A state moves one step at a time under one of 8 hidden systems, and each row is a state written as 18 numbers. Each run below is a few steps of one system.
path 1, q512, 9 rows:
[[-14  29   9   3   0   3 -11 -15  16 -10  -4  -9 -27  18   4   2  46 -21]
 [  5  -8  -3   6  -5 -11  -6 -50  19 -23 -26  -1  18 -16   4   7  20  15]
 [ -2 -25 -33   4  12 -31  11 -15  -5  19  -1  34  -7  13   1  -1  21  26]
 [ -7 -16 -13  48 -15  10   7  17 -14  -7   2  34 -11 -14 -24  17 -21  29]
 [-17  17 -38   6  26  15 -20  26   7  24  24  -6  -1 -29  -3  -9 -29  16]
 [ 22  33  -2 -19   4  29 -43   8 -42 -10  10 -25 -25   8  -2  16  -8   0]
 [ 37  -1   9 -41   5  -1  -1  -7 -19 -19 -13 -40  53 -15 -14 -16 -21   4]
 [ 20 -11  16 -24   7 -15  38  21 -21  29  -3 -11   8  55  -7 -19   6 -25]
 [-11  -3  51  38 -25  17  36  25  25 -25 -15  -2  14   8 -19 -19  12 -27]]
path 2, q638, 9 rows:
[[-20  12 -23  -5   8  -6  -1 -43   8   1  -8  12  12 -13 -23  32  12  16]
 [  9  -2 -34  25  -7  -6  -4 -14 -10  15 -10  18 -14  21  -9  -9  -3  41]
 [ -3   0 -35  12   8  -3  -1  17 -23 -15  12  17   2 -27 -32  23 -11  22]
 [ 15   9 -30  21  17  14   0  14 -10  24  -2 -26  -2   5  -7   7 -40   8]
 [ 22  22  -4  -2  18  23 -23  32 -34 -21  10 -23   3  -3 -19  -9  10   2]
 [ 17  13   9 -16  18  13  18  -9  -5   3 -17 -40  39   8 -25  10 -10 -21]
 [  2  14  21   6   2  10  17  14  -6   4  -8  -2   2  44 -24 -29  38 -11]
 [-25   9  23  17 -11   4  26 -16  26 -26 -14   6  24 -13 -34  18  23 -18]
 [-26  14 -19  33   6  -4   6 -30  43  24 -16   6 -16  19   6 -14  30   6]]
path 3, q168:
[[ -4 -16   5  -6  -9 -35  10   3  25 -24   2  -2  -4 -13  27 -22  21 -14]
 [ -1 -29   4  18  -3 -20   9 -15  18  -5  -6   3 -20  -5  36  21   8 -18]
 [ -7 -35  -5  27  14   1 -12   1  11   7   5  23  -9 -25  33  -2   7  10]
 [-13 -18  -6  -1  15  12 -18  -7  -8  16  16  24 -16 -17  18  35 -11   4]
 [  4 -11  -2  -9  -6  20 -29   4 -21  13  12  21  -5 -15   8   2 -33  29]
 [  0   7   2 -40 -10   2 -11  17 -25   2  24   2   2 -13  -8   4 -32   5]
 [ 15  11  16 -26 -32  -1   1  17 -14  -9   4 -19  -4   6  -2 -12 -39  -5]
 [  6  11  20 -26 -17 -16  11  22   9 -26   7 -28   5  -8   5 -25  -6 -22]
 [  7  -1  28  -8 -16 -15  14  -5  22 -19 -10 -27  -8   9  26  -7  12 -33]]
path 4, q836, 9 rows:
[[ -6  -6  10 -21   8  -1  -6 -21   2  -6   1   2   5 -11   9  25  10 -12]
 [  4 -20   4  -3 -10  -6  -4 -11   4  16  -5  15  -6   9  19 -12  -7  16]
 [-14 -13  -1  -2  -7  -4   3  13  -6  -8  14  25  -5 -17  -9   9  -3   4]
 [ -7   4  -6   2  -4   5  -1   3  10  17   5  -9  -9  -6  10   5 -31  -2]
 [  4  10  -3 -14  -2   2 -25  15 -12 -16  14  -7 -14 -12   9  -9   3   4]
 [ 16  -6   3 -29   3  -7   3 -10  -9  -1  -2 -21  16  -5   5  13 -15  -9]
 [ 12 -17  12 -11  -4 -11   8  18 -10   6   2   6  -3  16   9 -26   6  -1]
 [ -8  -9  24   2 -11   2  21  11   3 -16   1   3  10  -9 -11  13  -2 -20]
 [-16   4  12   5   2   7   0  -3  29  14   0  -7  -6   3  20 -15   2 -15]]
path 5, q638:
[[ 16 -10  -6  10 -19 -25  15 -12  -6 -19 -14  -7 -14  15   5  15   4  -4]
 [  3 -27 -13  23  12 -23  19  16   2  -9   3   8  -4  -8   5   2  17  -5]
 [ -2 -24   3  30  19  18  -4   6   3  11   2   8 -12  -9  21  22  -4 -10]
 [  4 -13   3   3  22  23 -25   1   1   7   4   3  14 -24  17 -15   1  15]
 [ -3   3   8 -36  12  18 -18 -15 -13  23   5   5  14   0   0   3  -8   7]
 [  4   4  12 -24 -23   5   1   3 -14   5  -1  11  10  12 -18 -21 -18  18]
 [-17  20  -1 -17 -20 -12  19  15   4  -3  11  -3   0   1 -26  -6 -15  -8]
 [ -2  25   0  11 -22  -6   6   6  14 -14  -2 -22 -24   8   0  -1  -7 -14]
 [  8   9  -7   0   5 -17  -4  -4  10 -31  -6 -25  -3 -10   9   2  23 -14]]
path 6, q944, 9 rows:
[[-36   4  11 -31   5  -4   1   1  29  13  22   9  13 -25   3 -11  -2 -14]
 [ -1   4  22 -14 -38   3 -12 -15   0  11  -1  10 -35  24  22  -1 -19   3]
 [ -8  -1  -6 -16 -20 -30  -3   3  13 -35   9   5   6 -34   0 -23   7  13]
 [  7 -16 -14 -16   0 -31  15  -2  -4  26   5  -3 -24  24  25  10 -13 -14]
 [ 15 -24   8  30 -11   2 -12  31 -16 -34   7  12 -13 -17  10 -14  10  11]
 [ -8 -11 -11 -16  35  -6   3   9  10  16  17 -21   8 -25  22  17 -16 -24]
 [ 17 -10  28   2  -4  33 -34   3 -24   6   0  10 -25  20  25  -5   7   8]
 [-16 -11  17 -27   6   0   0  -6  11 -20   8   6  42 -50  -9   6   0  -4]
 [ -3  -9  18 -25  -5   0   9 -10   1  53  -2   9 -11  46  21 -13 -12  -7]]
path 7, q963 (9 x 18):
[[ -3   3 -15  -8  11  -7  25  16 -12  20   8  -5   7  11 -27  14 -18 -11]
 [  2  16  11  24 -13  27   0  20   0   2  -7  -8  -5  13 -15 -19 -15   4]
 [  4  23  10 -16   7   2   4  -7   9 -20  -8 -39  20  -7 -10   5   5 -25]
 [ 17 -11  18   2  -1   4   0 -27   0   8 -23  -5  -1  31  13  -5  20  -3]
 [ -8 -18  11   3   2 -11  12  -2   5 -25  -2  22  21 -15 -17  -5  36   0]
 [-21 -15 -18  25  23  -6  19  -8  23  32  -1  14  -1   1   4  14   4  -5]
 [-20  21 -17  30  -4  18 -29  -1   9 -11   6  15 -24 -17  -5  -5  11  24]
 [  6  17 -34 -24  15  -7 -19 -27  -3  -1   3 -22  13 -27  -1  20 -20  13]
 [ 24   3 -16 -15  -5  -2 -18   0 -39  17   1  11 -18  33  -1 -18  -4  33]]
path 8, q669:
[[  2  14  -2   8 -12   8   8  -9  20   4 -14 -26  16  -8  -7  -9 -36   1]
 [  0  14  -3 -19  14  -9  -6  10  -4   3   8  -5 -11  21   2 -24  40  -7]
 [  6   2  10  15 -13   3  13 -18   6 -25 -21 -19  12 -10 -14  30  -9 -13]
 [  0 -17 -11   2  18 -15   8  -3  18  23  -3   9  12   6  15 -36  21  10]
 [ -6  -1  10  26  -7  13   1   1 -15 -17   0  20 -24   5 -11  37  15  -9]
 [ -9 -10 -18  13   8   2  -4  -9  23  12  -3   2  21 -32   5 -19 -19  24]
 [ -2   9  -8 -16  14   8 -25  -2 -28  14  15  14 -32  23   3  14  24   4]
 [ 12   3  -5   3 -20   6  -1  -7  -8 -24 -10 -11  24 -30 -25   8 -37  19]
 [  0   4 -20 -32  24 -14   6  12  -6  42  12  -3   0  29   3 -27   4   0]]
path 9, q512:
[[-20  -5  -3  -6  -5   5  -6  -2   8   3  11  18  16 -36 -10   1 -22  20]
 [ -6  15 -14 -27  -2   2 -18   0 -14  28  18   4 -29  16   8   7 -22   5]
 [ 16   8  13 -14 -33   3 -11   8 -18 -32   1 -12   2 -17  -8  -1 -29   9]
 [ 10   0 -12 -30  13 -23  19  11   3  15   6 -31   9   5   9  -9 -21 -19]
 [ 20  -9  34   9 -16   5   7  23 -16 -19  -3 -10 -21  21  12  -4   7 -23]
 [-12 -11  18   1  17  -5  22   1  33 -13  -4 -17  35 -29   5  -5   9 -28]
 [ -9  -9  17  -1  15   7  -8 -16   8  27  -1  12 -31  33  32   4  38 -18]
 [-16 -15  22   9 -20   5  -4 -24  13 -34  -9  30  19 -34 -11   9  19  16]
 [-25 -10 -34 -15  16 -19   6 -25  19  52  10  25  -5   4  11   6  -8  17]]
path 10, q630, 9 rows:
[[-20  10   5   1   9  24  -6   4   0   1  10   7  11 -19 -21  14  -2  -3]
 [  0  22  -7 -12  -7  13 -12 -13   3  20  -4 -10  -3  13  -5 -11 -19  13]
 [  1  20  -3 -20 -16 -10  -8  -3 -10 -27   3   0  -2  -5 -21  -3  12   9]
 [  6  -2 -11  -6  -8 -25  29 -10   7   1 -10 -12  13   8 -12   4 -12  -5]
 [  3  -1   2  20  -6  -8  13  23   0 -12   0   1 -19  16  -1 -17  19  -6]
 [ -4  -2   2  20  14   6   5  -5  21 -11  -6 -18   7 -20   7  16   4 -20]
 [ 10  -1  -8  -1  23  11 -21  -9  -3  20  -2  -9  -7  14  23  -9  14   5]
 [  2 -11   8  -3   4  10 -14 -15 -18 -17  -3  15  10 -16  -9  23  15  12]
 [ -6 -14 -10  -7   9  -1  15  -5   1  32  -2  14  19   5 -13  -9 -16  17]]
path 11, q944, 9 rows:
[[-17 -16  -4   5  23  12  18   9   2  14   7  14  36 -27 -27  17 -12  -1]
 [ -6  16   8   6   0  34  -9  12  -3  40   3   2 -12  28  -4 -15 -21   5]
 [-12  38  10 -16 -23  11 -17   1   0 -35   7  -7   7 -23 -30   0  -3   3]
 [ 13  17  -7 -44  -7 -24  13 -28   6  14 -14 -32  14  23   1  -8 -11  -6]
 [ 12  -6  11  10 -21 -18  14  10 -19 -32  -9  17 -12  24 -20 -13  38   6]
 [ -7 -16 -12  28  15 -25  42   8  31  -5  -8 -18  20 -20  -4   9  -8 -25]
 [ -2  10  -8  39  17  22 -20   7   3  23   0  -4 -45  32  27  -6  22  -4]
 [ -4   4  -7  14   6  15 -28 -25   4 -40  -5  -3  13 -54  -6  34   5  12]
 [  8 -11 -25 -35  33  -3  -8 -35  -6  54  -6   1  18  20  13  -9  -6  24]]
path 12, q669 (9 x 18):
[[ 13 -13  -7  13  11  12  -8  17  -5  -2   1 -16  18 -29   6  -5 -30   7]
 [  6   0  11 -24  26  20 -17  14 -20  20  13  -4   0  14  10  -6   9 -10]
 [  7   6  33  -9 -18  24  -1  -4  -8 -18 -10 -10  21  -6 -18   2 -17  -6]
 [-16   4  13 -29   2  -6  18  -5  20  26  -1   3  19  14  -6 -31   8  -6]
 [-12  17  21   9 -31   0   9  -7   5 -18  -8   5 -27  22 -10   9  17 -15]
 [-20  -1 -14   9  -6 -25  12 -17  41 -10  -6   0  12 -29   1 -11   3   5]
 [  1  -8 -17   6   9 -13 -12 -20  -2  10   0  11 -38  18  25  17  26   1]
 [ 15 -23 -15  25  -9  -5  -5   0 -13 -33  -4  10   8 -37  -5  16 -17  24]
 [  1 -20 -26 -11  33  -3  -4  12 -13  47  16   9  -1   5  16  -2 -16  10]]
path 13, q168:
[[ -3  13   3   1 -26 -10   1  11  14  -6   1  -2 -13   9   2 -43   3   8]
 [-12  15  -6  -8  -7 -23   9 -13  19 -26  -2 -15  -7 -13  -1  14  15 -20]
 [ 18 -16 -11  13   1 -16  -1 -15  10   0 -15  -9  -7   7  26 -12   9  11]
 [ -2 -25  -9  16  20  -7   5  13  -8 -11   8  16   3 -18   0  15  21  -1]
 [  0 -18  -3  21  13  17   0  -4   0  27  -2   5  -2   0  10  20 -23   3]
 [ -9   4  -2   0  12  24 -25  20 -15   8  21  15 -10  -9  -1  -8   1  10]
 [  0  16   9 -28 -10  17 -15 -18 -10   0   1  -7   7  -8 -10  21 -23   1]
 [ 13   6   5 -33 -12  -7  -6   8 -14   1   3  -3   7  12  -5 -33  -6  12]
 [  0   4  13 -13 -22 -18  25  11  -5 -24  -1  -8   5   0 -19   5  -3 -19]]
path 14, q963, 9 rows:
[[-14  -4   0  26  -4  15   9  17   0  19   7  18 -15  10  -9  -3 -11   5]
 [-11  26  -2   1  -2   8  -7   7  15 -14   6 -22   6 -23  -9  -3 -10  -6]
 [ 15  16   0 -16   1   3 -14 -28  -1   9 -12 -26  -9  19  14   4  -4  -3]
 [ 18 -12  12 -16 -14 -11  -3  -6 -18 -24  -7  10   9   0  -8 -14  18  16]
 [ -4 -26  -5   0  15 -20  35  10   1  16   2   9  16   3  -9   4   0 -12]
 [-16   2   4  40  -3  19   3  23   9   5   4  13 -22   5  -3  -6   3  -1]
 [ -8  20  -5   0   8  11 -14 -11  18 -17   0 -29  11 -34   3  14  -8  -9]
 [ 16   5  -5 -20   7   3 -27 -32  -7  16 -10 -10 -13  22  23  -3  10  11]
 [  8 -17   6 -20 -13 -14   1  -4 -25 -24  -1  28  15  -9 -22  -2  13  24]]
path 15, q630:
[[ -8   9  -6  11 -35 -15  24  14  -2   2   3  10 -26  20 -19   0 -21   3]
 [ -2  14  -9  22 -11 -12   7  25  19 -29   5 -22  -3 -22  -2 -17  -9  -7]
 [ 14  15 -16  -8  18  -9  -7   0   3   1   0 -40 -18  10  23  10   3 -25]
 [ 35 -21  20  -1   5   3 -13  -8 -20 -28 -14 -12   9   1  15   1  20   0]
 [ -4 -31  10 -13  32  -2  21  -3  -3  20   0  13  33  -1  -3   7  15 -13]
 [-15 -11  28  23  -9  29   2   6   0  26  -1  30 -15  24   1  -6   5   2]
 [-33  18   2   2   1  21 -18  -9  30  -2   7   6  11 -36  -5  -6  -2   8]
 [ -6  28 -29 -26  -5  -6 -24 -30   2  25   2  -4 -26  16   9   2 -11  18]
 [ 19  -5 -11  -9 -28 -23  -6  -7 -23 -43  -4  11  -1 -16 -16   1   1  31]]
path 16, q836 (9 x 18):
[[  7 -19  -3  -2  30  12 -14   9  -4  19   9  -2   7  -9  22  -6  -1  -1]
 [ 10 -10  24 -14  -2  24 -15   5 -28   1   4  12   3   1  -2   7  -8   5]
 [ -9  -3  13 -28  -1   3   8   3   5  15   5   3  28  -8 -10 -18 -17   1]
 [-13  19  15 -22 -17   0   2   8  -3   8  11   5 -22  22  -5  -7   2 -12]
 [ -5  12  11 -13 -26 -15   7 -12  17 -26  -7 -12   5 -14  -5  -4  -7  -6]
 [ -5   1 -11  -9   8 -27   8  -8  16   6   1  -8 -17  12  21  -2  20 -16]
 [ 14 -17   5  22 -18  -7  -2  -8  -6 -29 -12   8 -15  -5  12  14   7   6]
 [ -6 -28 -14  16  25  -7  10   1  17  11   2   4  15 -24  12   4  -2  -1]
 [  1  -6   3  18   6  27 -21  12 -18  13   8  14 -29  10  13  12  -5   6]]

Which system made each run below?
path 17:
[[  4  19 -31  -7  11   1 -21  -4 -14  15   7  -4 -16  10  -4  -3  -3  21]
 [ 26   8  -9  -1 -11   2  -7   5 -28 -24  -5 -11   7  -5 -23   3 -15  19]]

q512
path 18, 2 rows:
[[ 21 -36  10  15   5   6  -8   4 -17  -1  -5  10  -8   4  26   5   0   5]
 [ -5 -29   6  -8  21   5   2  17  -3  10  13  15  23 -23   6  -6  -5  -1]]

q638
path 19:
[[  7 -11  17   0   5  11  -3 -13   8   7 -13  -3  13   6  12 -16   9   0]
 [-13  -1   8  -9   5  -7   6  -8   4  -6   3  14   3   0  -8   5  31  -9]]

q963
path 20 (2 x 18):
[[  9  -5 -17  -7  24 -14   0   1  -3  13   0  -3   0  15   8 -22  26   6]
 [  7 -10   8  26  -5  10  12  -1 -15 -16 -12  11   4   1 -23  19   8   2]]

q512
path 21:
[[  5   4  21 -17  23   7  16  -1  -7  20  -6 -10  14  38  -9  -8  32 -25]
 [-14 -11  37  25 -14  19  19 -12  14 -12 -18  22  20   3 -23   4  21  -4]]

q963
path 22 (2 x 18):
[[ 21  24  -1   8  10  28   0  13 -29   8 -11 -18   8  33 -35 -10   5   5]
 [  2  28  10  -2  10  18  16   5  -3  -9 -10 -21  38   6 -47 -11  11  -9]]

q168
path 23:
[[ -8   3 -17   3  20  -6   5  31  -5  -2  19   2   6 -11 -15 -12  12  -2]
 [ 11  16   9   6  -4  19  -2  -3  -9   3  -7 -23  -7  14  -4  16 -19 -13]]

q836
path 24 (2 x 18):
[[ 21 -21  30 -13 -27   0  -5   1 -11  -7  -4  -7 -15  10  33  -2 -18 -11]
 [-10 -23  24 -22  -8 -15  16  22   4 -13  17  13  17 -24   5 -10  -4 -15]]

q669
path 25, 2 rows:
[[ 23  -2  -5  25   8   6 -12  -9 -10  -3 -16  -7 -21  27  14  -2  27   6]
 [  7 -26  -1  19  14   4   8 -10  -4 -17 -14  12  38 -25 -19   9  16  14]]

q836
path 26, 2 rows:
[[  7  12   1  -7  12   1  22  18 -15  17   1 -15  -3  37 -18   1   7 -25]
 [  8  11  23  30  -9  18   7  13   5 -34 -13 -22  10  -3 -16  -2  10 -17]]

q944
path 27 (2 x 18):
[[ -2 -29  44   6   7   9  14 -16   4 -14 -11  12  15  -1   5  22  35 -26]
 [-29 -29  19   2  11   3  11 -21  33  30  -5  34  18  -4  15 -12  20   5]]

q512
path 28:
[[  2 -26  16  42  18  22  -1   1  19 -13 -13   2  23 -26   9  -5  21   0]
 [-20   6 -11   1  43  12 -17 -18  11  15   8   4  -4  -8  12  19  40 -13]]

q963
path 29, 2 rows:
[[ 13  25  17 -48   0  16 -29 -30  -2  10  -7 -27   5  15  15 -14  -1  -1]
 [ 15  -1  24 -37 -23 -19  23 -12 -17 -31 -13  -1  31   7 -33  -2  12  -4]]

q669
path 30:
[[ -8  -3   9   7 -11  -8  14  -4   6   3  -1   1 -27  17  11  26   3 -24]
 [ -3 -13  -2  17 -11  -9  -6   5  17 -19   0   2  -1 -28  15 -17   1  11]]

q669
